Each path below is one point turned by a fixed rotation once a step. After each direction that follows a path, write how fast that rotation turns it, in degrees a step (0 if it stays still).
Each turn is a multiple of 5 degrees from 10 to 175, or 0.
Each row of a path follows its step; steps can be skipped.
Rotation 1:
step 1: [ 10  -1  12  -1   0  12   8  -3  -2   1 -10  12 -15   8  13   0   2   2
 -10 -14   1 -21 -11   2 -19   8   1   6 -20  -6   8  -1  10  -9  -8   0
 -14 -12 -15   0  -4  -7 -21  -2  -1  11  -9   7   3  -2  15  -6   6  -7
 -15   4 -16   2  12   6  17   2   0  -7   7  10  -2  -2   5   5   2  -4]
step 8: [  9  -1   3  -7  -3   0  17   1  -5   7  -6   1  10   9  -2  -6  10   9
  12 -10  -3  -7   1   2   8  12 -24   8  -8 -12   2   6 -10  -8   4   1
  -2 -23   6 -19 -10 -10  -7 -12   8   0  -3  -1 -14 -12   6 -10   6  18
  -4   4  -5   4   0  -2  12  16  14   5   9 -11  -9 -17   7   0   4  -6]
step 13: [  2   9  15   9  13  14  11  -8  -5   1   3  -8  -7  -4  -6  -3 -11  14
  -5 -11  -7 -22  12  -6 -26  13  17  14  -9   1   0   4   4   6   3  19
  -5   2  -8  -4   0  -8   2 -17  -8  -3  -1  -5  -4   3  -3   5  -4 -16
  -7   1 -10  12  20   4   1  -8   1  12   6  -4   3 -16   7   2   2   0]
step 28: [ -7  15   3  17  -1   3   5  24  -3  -1  -2   7 -15  13   0   2   4   3
 -14 -10  -5 -13  -5  -2 -20  -3   5   9   2 -11  13   1  -6  -5   2  15
  10  -3  -5   1   3 -12 -11  -4  -3  12   3   3   1   2  -8   3   4  -2
  -1  -7   9  15   8  10   2  -3   9 -12  15 -13   7 -20  15  -8  -5  18]
step 30: [  5   4   9  18   5  10   9   6   1   6  10   2 -12  14  14  -9  21   2
 -10 -27  -8   0  14  -9  -8  10 -16  14 -16  -2  17  -6   7   5 -11  -6
  -2 -10   0 -11  -7   5  -9  -8   8   1   0 -17   1   0  -5 -15   6   8
   1  12 -14   8   1  -1   3   8   7   1  -4  -3   3   5   5  -1   0  -3]
step 35: [  3   3   9  -3  13   8   6 -11  -6   4 -11   8  16   6  -3  12   7   7
 -17   8  12 -15   5   1  -3   6   6  10 -15  -8  -2   0  -4 -23   6  17
   5  -5   3  -6 -16  -6 -25 -24  -5   3   0   2  -1  -5  -1   6  11   2
 -10  -9  -2  13   0  -8  -1  -9  -4   6   1  -7  11 -15  -4  -1   0  -5]
step 37: [  6  -6   0   4   1   1  15  21  -4   8 -20   2   2  23  -3   9  17  -5
  -2  -6  -4  -3  10   3   2  -7 -10   5 -24  -7   4 -10  -1   0   2   3
  12  -2   3  -3   3   0   6  -7  -7   9  -6  -1   0 -11   1   7 -14  17
  -3   4  14  19  14  -5  12   8  -2   3  16   0  -1  -8  18  -9  11  -4]
step 40: [  4  -5   4   7  -3  13  21  14   2  11  -1   7  -6   0 -13   4  16  11
  18 -12 -10  -7   5 -16 -11  -5  -9  17   4  -8   0   0  -3   9 -14  -8
   7  -7   1  -3 -10 -17  -1  -5  -2   4  -2   1  -2  -3   1  -1  -1   8
  -5   2   8  14  12   0   6  -5  17  14   7  -2  -1  -7  28   8   5  11]
Speeds:
[-2  1 -2  1 -1  0 -1  2  1 -3 -3  0  0  1  1 -1  5 -1  2  1 -6  0  4  0
  1  0 -5  5  2 -3 -2 -1  2  3  1 -2  4 -1  1 -2 -2 -3  3  2 -3  2  1 -1
  5 -2  4  2 -3  0  1 -1  3  1  1  0 -2  0  0 -1  0 -1  0  1 -3  0 -4  4] -> 115
[-3  1 -1  2  5  2 -2 -5  0  2  0  2 -1 -3  1  0 -3  0  0 -1  2  0  4  3
  4  3 -3  3 -3 -2 -3 -1 -4  1  1 -2  1 -1  0  0 -4  1  2  1  0 -2 -1 -4
  0 -2 -3 -4  0 -3  2  1 -1  4  3 -3 -1  3  0  1  1  1 -3 -2  1 -4  3 -3] -> 65
[-6  1  2  2  0  0 -2  0 -3 -1  0  0 -2  4 -3  2  1  3 -2 -2 -1  1 -2  4
  1  0  2 -1  4 -3 -1 -5 -2  0  5  2  2  2  1  3 -1  0  0  0  2  2  0  2
  0 -2 -2  1 -6 -1  0 -2  1  1  0  2 -1 -3  0  3 -2  1  3  2  7  1  1 -2] -> 115
[ 1  0  0 -5 -3  2  0  2  5 -1 -1  5 -1  0  0  0  0 -2 -2  0  0  1  4  2
 -2 -1  0 -3  2 -2  0  0 -4 -1  0 -3 -2  1 -1 -1  0  1  2  5 -3 -2  0 -4
  1  0 -3 -2  0  1 -1 -2  1  0 -4  2  5 -3 -2  3  4 -2  4 -4  1  1  0  1] -> 85
[ 1  0  0  4  1 -3  4  0 -1  2 -3  0  1 -1  1  4  1 -3 -3 -2  0 -2 -3 -3
  2  3 -4 -3  1 -3 -2 -4  2  1  3 -1 -1  4 -4  2  2  3 -2  2 -4 -3  0  3
  3  0 -1  3  1  0 -4  0 -5 -1 -1 -2 -1  0 -1 -2 -1 -3  0 -2  1 -5  0  1] -> 170
